One turn sends every row of this set to another row. A few are shown first. Where does it send the rows asked after them?
sose: [ 1.10 -0.22  0.34  1.77  0.38 -0.45 -0.89  2.02 -0.32 -1.39 -0.72  2.12
  1.57  0.16 -0.34 -0.14  1.35  0.21  1.64]
vined: [-1.55  0.21 -1.50 -0.80 -1.14 -1.82 -0.34  0.31 -0.06  1.01  1.05 -1.83
 -1.46 -0.65  0.47 -1.21 -1.54 -0.46 -0.03]
moror: [ 0.33  1.07 -2.81 -1.93  0.30  0.19 -0.26 -2.13  1.21  0.03 -0.29 -0.87
 -1.87 -0.77 -0.71  1.19  0.61  0.09 -1.34]
Retip: [ 0.78 -0.55  1.94  1.41  0.58 -0.19 -0.83  1.44  0.48 -0.89  0.40  1.26
  1.62  0.86  0.52 -1.27  1.32 -0.13  1.96]
Kot: [-0.26  3.03 -1.46 -0.37  2.19 -1.12 -0.28 -1.27  0.10 -0.62  0.09  0.13
  0.72  1.18  1.26  0.59  0.62  0.07 -1.26]
tedi: [ 0.29  0.33  0.23 -0.11 -1.75 -0.91 -1.23  0.25 -0.17  1.46  1.89 -1.29
  0.54 -1.81  1.78 -1.18  0.40 -1.89  0.67]
tesop: [-0.18  0.00 -1.28  1.09 -0.51 -1.61 -1.63 -0.96 -0.72 -0.74 -0.01  1.84
  0.55  2.08  1.63 -0.85  0.18 -1.60  0.29]
Tud: [ 0.93 -2.57  1.70  0.78 -0.97  0.34  0.43 -0.09  1.46  0.55 -0.84  0.39
  0.41 -0.91 -0.27  0.10  2.29 -0.14  1.19]
vigi: [-0.17 -0.88 -0.55 -0.41  1.10  0.57  1.64 -0.09  1.12  0.50 -0.02 -0.85
 -0.04 -1.31 -3.05  0.89  2.25 -0.79 -1.61]
veli: [ 0.55  0.74 -1.56 -1.90 -0.54  1.06  0.09 -1.78  1.82  0.33  0.58 -0.01
 -2.20 -0.02 -0.33  0.86  0.16  0.61 -1.83]
gof: [ 0.00 -1.12 -0.81  0.40  0.03  0.64  1.15 -0.65  0.93 -0.80 -1.09 -1.48
 -1.21 -1.30 -3.13 -0.11  1.24  0.31 -0.84]
zubom: [ 0.60  0.15 -1.19 -0.20 -0.26 -0.46 -1.39  0.81 -0.53 -0.21  0.61  2.28
 -0.32  1.93  2.63 -1.09  0.16 -1.41 -0.32]
kifeb: [-0.63  0.34  0.35  0.63  0.37 -0.58  0.60  1.19 -1.43  0.75  1.74 -0.09
  0.56 -2.68 -1.35 -0.55  0.05 -1.36  1.49]
vari: [ 1.71 -2.46  0.99 -0.32 -1.36  0.92 -0.56  1.67  1.12  0.80 -1.45 -0.14
 -0.19 -0.65 -0.10  0.20  1.62 -0.05 -0.17]
dezo: [-0.06  0.35 -0.86 -0.61  1.05 -1.07 -1.71  0.40 -0.12  0.25  1.51  2.45
  0.26  1.70  2.11 -0.47  0.46 -1.31  1.02]
tir: [-0.58  2.91 -1.39  0.64  1.18 -1.28 -0.58 -1.49 -0.64 -1.03  1.21  1.18
 -0.13  0.89  0.27  0.81  1.63  0.78 -1.71]
zova: [-0.34 -0.99 -0.57  0.70  0.30  0.15  0.83  0.21  0.79 -0.15 -0.24 -0.17
 -0.84 -1.24 -3.55  1.53  1.99  0.86 -1.25]
Rubud: [-0.78  2.52 -2.48 -0.72  1.54 -0.08 -1.27 -1.47 -0.29 -0.32  0.22 -0.01
  0.78  1.22  0.85  0.45  0.70  0.25 -1.63]
femi: [-0.65 -1.66 -0.63 -0.84  1.34  1.53  1.39  0.45  1.21  1.03  0.01 -0.70
 -0.21 -1.43 -2.28  0.72  2.03  0.65 -1.10]
denaz: [ 1.04 -0.87 -0.65 -0.12  0.22 -0.32 -1.01  1.60  0.16 -0.17 -0.23  2.02
  2.72  0.31 -0.01 -0.60  1.30 -0.49  2.00]
guted: [ 0.25  0.09  1.21 -1.29 -0.67  0.62  0.62 -0.12 -0.18  0.81  0.28 -1.35
 -0.76 -2.50  0.48 -0.74 -1.42 -0.13  1.21]
keli: [ 0.31  1.82 -1.95  0.35  1.45 -2.20 -0.71 -2.51 -0.28 -0.04  1.22  0.57
 -0.36  1.21  0.67  0.73  0.74 -0.23 -1.18]
mov: [-0.52  2.69 -1.32  0.40 -0.78 -2.01 -0.90  0.52  0.41  0.05  1.75 -0.87
  1.07 -1.41 -0.56 -0.58 -0.30  0.18  1.72]
Ligep: [-0.70  0.59 -1.30 -1.28  0.55  0.49  1.30 -2.59  1.54 -0.62  0.32  0.32
 -2.11 -0.49 -0.22  0.72 -0.16 -0.36 -1.36]
dova: [ 0.94 -2.19  1.61 -0.20 -1.38  0.64 -0.33  0.23  2.32 -0.19 -1.24 -0.24
  0.62 -1.18 -0.32  0.32  2.02 -1.04  0.46]
zotev: [-1.47  1.52  0.40 -0.19  0.47 -1.64  0.25  0.52 -1.25  0.76  0.05 -2.53
  0.07 -1.93 -0.70  0.21  0.35  0.87 -0.22]
Fufa: [-0.74 -0.32 -0.57  0.63  0.33 -1.69 -1.40  0.34  0.03 -0.81 -0.22  1.31
  0.19  2.14  2.62 -0.62  0.16 -1.91 -0.01]
lasu: [-0.04 -2.12  1.36 -0.50 -0.29  1.63 -0.72  1.80  0.97 -0.18 -1.39 -0.55
 -0.03 -0.83 -0.75 -0.70  2.31 -0.68  0.43]
Mon: [-0.91  0.51 -1.10  0.05  0.24  1.02  0.95 -2.85  1.62 -0.44  0.01 -0.44
 -2.17  0.19 -0.64  0.59 -0.24  0.67 -1.29]
Faf: [ 0.69 -0.48 -0.21  0.74  0.45 -0.57 -0.75  2.36  1.17 -0.66 -0.69  1.49
  2.62  0.74 -0.83 -0.67  0.62 -1.01  1.87]

moror -> gof
Mon -> femi
Where do these go?
sose -> zubom
Fufa -> Kot
mov -> vined

